Each path below is one point turned by a fixed rotation once a step. After each direction that follows a path, write how fast that rotation turns it, in degrees a step (0 if it stays still).
Each turn is a multiple of 5 degrees from 10 to 175, or 0.
Each row of a path follows its step; steps can be skipped.
path 1
step 0: [-0.61  1.18  1.15  0.66 -0.08 -0.60 -1.58 -0.30  0.26  2.72 -1.91  1.43
  0.59 -2.15  0.01  1.73 -0.58  1.84 -1.52 -0.28  2.07 -0.92 -0.45  2.98
 -2.84 -0.07  1.50  0.95  2.73  0.72 -1.04  0.08 -1.70  0.84  0.50  2.24
  0.35 -1.79  1.56  0.97 -0.09  1.20  0.67 -0.49 -0.53 -2.17  0.28 -0.04
 -1.16 -1.43  0.15]
step 1: [-0.29  0.96 -1.76 -1.71  1.90 -2.50 -1.40  0.54 -0.31 -0.15 -0.44 -1.28
  0.41  0.64 -0.40 -1.23 -1.66 -0.62 -1.11 -0.25  0.35  0.52 -0.63 -2.00
  4.01 -0.98  2.48 -0.35  0.11 -0.51  0.50  0.91 -2.17 -0.31  1.56 -1.13
 -0.34 -1.63  1.73 -2.50  0.13 -0.14 -1.36  1.78  1.32 -0.29 -1.92 -0.45
 -2.23  0.14  0.03]
step 2: [-2.62 -0.10 -2.04 -0.74  0.94  0.25 -0.01  1.46 -1.12 -0.63 -0.28 -0.57
 -0.96 -1.21 -1.80 -1.93 -0.93  0.71 -0.80  0.08 -0.91  0.20  0.02 -1.26
 -3.75  1.30  1.12  0.04 -0.03  1.11  0.73 -1.38  1.68  0.97 -1.60 -0.58
  1.00  1.00 -3.30 -2.22  1.49  1.63 -0.74  0.19 -1.27  1.17  1.77 -0.79
 -0.38  1.72 -1.70]
step 3: [ 2.08 -1.94  0.78 -0.75  1.33  0.78  0.56  0.33 -0.81  0.58 -0.65  0.65
  1.18 -1.72  1.47 -0.81 -0.12 -1.34 -0.73  1.57  1.84 -1.07 -0.40  1.36
  1.19 -0.93 -1.94  2.02  1.67 -1.38  0.05 -1.35  0.75 -0.96  0.72  0.72
  0.07 -1.66 -1.41  0.92 -1.59  2.95 -0.34 -3.21 -1.15  0.08 -0.73 -3.34
 -0.15  0.96  1.21]
step 4: [ 0.33  1.05  1.84 -1.94  0.04 -0.77 -0.99  1.57  0.55  1.42 -0.34 -3.99
  1.99  1.86 -0.43  0.07 -0.16 -0.44 -1.18 -1.06 -2.95 -1.32  0.63 -1.74
 -0.56 -0.59 -2.01  0.76  1.35 -1.98 -0.83  1.17 -0.41  0.53  2.03  1.01
  0.49 -1.07 -0.83  0.17  1.43 -2.56 -0.56  0.54 -0.21  1.49 -1.59  1.59
  1.04 -0.09  0.83]
step 5: [-1.42 -2.55  0.24  0.78  3.36 -1.65 -3.76 -0.30 -0.03 -1.63  0.10 -0.44
 -1.18  0.82 -0.30  1.77 -0.85 -0.27  2.29 -1.47  1.08 -0.41 -0.59  0.03
 -2.34 -1.07  1.46  0.41  0.93 -0.55 -0.82  0.61  0.48 -0.66 -2.30 -0.04
 -1.32  2.24  1.01  0.86  0.17  1.05 -0.79 -0.07 -1.78  0.38  0.60  0.66
  2.10 -0.44 -1.48]
step 6: [ 3.08  0.50  0.44 -0.72 -0.22 -1.17 -0.94 -0.30 -0.99 -0.31 -1.14  1.37
  1.71 -1.18  1.52  0.60 -0.43  1.75 -2.12 -2.25  0.87 -0.57  0.21  1.35
  2.42 -1.91 -1.73 -0.03 -0.21  1.21  0.10  0.76  1.04 -0.53 -1.54 -0.08
  2.12 -0.24  0.54 -0.14  2.03  1.99  0.01  1.05 -1.13 -2.19  2.19  1.07
 -2.81  1.33  0.39]
step 7: [-1.46 -0.24 -1.58  0.02 -1.04  0.13 -0.29  0.18  2.16  0.46  0.54 -0.09
  0.99  4.70 -1.53  0.03  1.14  0.06 -4.23  0.96 -0.73 -0.07 -0.17 -2.79
 -0.70 -0.16 -0.11 -0.98 -0.53  0.61  0.88  0.63  1.04  0.22  1.85  0.59
  0.14 -0.58  2.10 -0.94 -0.34  2.70 -2.43 -0.62  0.67  0.14 -0.36 -0.65
  0.01 -0.07 -0.21]
step 8: [-1.71 -0.72 -2.31  2.03  0.51 -0.15 -0.46  2.65  0.38 -0.31  1.42  1.26
  0.52 -0.32 -0.17 -0.52 -0.93 -2.78  1.68 -0.97 -0.07 -0.43 -1.50  1.02
 -0.95 -0.27 -2.58  0.51 -1.19 -1.76 -1.16  0.43 -1.48  2.15 -2.49  0.64
 -0.96 -0.08 -2.25 -1.32 -0.50  0.54  0.07 -2.67  0.80  0.10 -0.14  0.89
 -1.90  0.58 -2.23]
step 9: [ 3.98 -0.05 -1.69  0.55 -0.71  0.79 -0.44 -0.17 -1.94  1.63 -1.84 -1.46
 -2.23 -0.80 -0.93  0.04 -0.27 -1.60 -2.14 -0.71 -1.97 -0.79 -1.04  1.39
  1.11  2.15 -1.02  1.44 -0.12 -0.44 -0.04  0.97 -0.22 -1.24 -1.71  2.04
  0.38  0.95  0.71  0.57 -1.59 -0.79 -0.58  0.49 -2.44 -0.17  0.16 -1.20
  0.64  0.74  2.62]
[-0.58  0.31 -0.04 -0.37  0.66 -0.06  0.28 -0.11  0.07  0.15  0.08 -1.43
 -0.17  0.67  0.21 -0.36 -0.09  0.14 -0.30  0.68  0.08  0.09 -0.39 -0.72
 -0.34 -0.35 -0.17 -0.59 -0.33 -0.37  0.10  0.16  0.60  0.30  0.07 -0.17
 -0.09  0.48  0.55 -0.01 -0.60 -0.14  0.18  0.33  1.03  0.87  0.39  0.68
 -0.46 -0.06  0.27] | 125
[-1.19 -0.08 -0.24 -1.06 -0.49 -0.83  0.10  0.34 -0.22 -0.33  0.86  0.10
 -0.23  0.05  0.15 -0.44  0.21  0.22  0.00 -0.12 -0.50 -0.28 -0.89 -0.07
  0.30  0.31 -0.48 -0.63  0.37  0.04  0.17  0.56 -0.67 -0.49 -0.26 -0.17
 -0.57 -0.23  0.06  0.80  0.35 -0.17 -0.18  0.05 -0.10  0.14 -0.12 -0.32
  0.34 -0.34 -0.72] | 115
[ 0.38 -0.48 -0.44 -0.50 -0.12 -0.53  1.10  0.05  0.36 -0.66 -0.50 -0.31
 -0.28 -0.07  0.23  0.49 -0.59 -0.51  0.27  0.28 -0.50 -0.41  0.01  0.31
 -0.51  0.69  0.06  0.33 -0.29 -0.34  0.45  0.06 -0.56  0.58  0.21 -0.33
 -0.36  0.01 -0.59  0.32  0.42  0.86 -0.53  0.00  0.49 -0.14 -0.01  0.21
  0.12  0.08  1.10] | 60
[-1.22 -0.08 -0.12  1.19  0.24 -0.03 -0.47  0.45 -0.06 -0.39  0.60 -0.10
 -0.07  0.16  0.00 -0.07 -0.47 -0.07  0.43  0.74  0.09 -0.14  0.39 -0.67
 -0.32  0.52 -0.05  0.28 -0.29 -0.09 -0.16 -0.32 -0.04  0.23  0.55 -0.45
  0.29  0.95 -0.51  0.11  0.40  0.09 -0.14  0.02 -0.33 -0.80 -0.01  0.60
  0.59  0.36 -0.66] | 125
[ 0.28 -0.04  0.13  0.55  0.00  0.12 -0.46  0.51 -0.13 -0.52 -0.14 -0.39
 -0.42 -0.07  0.68  1.01  0.21  0.04  0.07  0.63  0.07  0.30 -0.72  0.17
 -0.34  0.01  0.14  0.59  0.30  0.38  0.01  0.93 -0.68  0.04  0.08  0.82
  0.44 -0.28 -0.44  0.46 -0.61 -0.71 -0.37  0.56 -0.19  0.60 -0.78  0.40
 -0.44 -0.03 -0.25] | 80
[-0.24  0.13  0.18 -0.39  0.02  0.03  0.15 -0.01  0.04  1.07 -0.80  0.69
  0.39  0.35  0.58  0.88 -0.02  0.16 -0.39  0.69 -0.04 -0.42 -0.17 -0.36
  0.08 -0.03 -1.04 -0.36  0.43  0.15  0.12 -0.59 -0.15  0.11  0.54 -0.17
  0.54 -0.29  0.20 -0.27 -0.27  0.27 -0.05  0.36  0.59 -0.61 -0.96  0.05
  0.69 -0.52 -0.19] | 110
[ 0.25 -0.02 -0.48  0.07  0.12 -0.48 -0.83 -0.09 -0.20  0.35 -0.02  0.17
 -0.59 -0.35  0.23 -0.36 -0.18 -0.23  0.45  0.20 -0.70  0.97 -0.41  0.33
  0.29  0.16 -0.10 -0.32  0.41  0.59 -0.08 -0.22  0.83 -0.37 -0.62 -0.97
  0.16  0.51 -0.27 -0.44  0.20  0.38 -0.36  0.81 -0.41  0.27 -0.50  0.49
 -0.07 -0.58  0.79] | 95
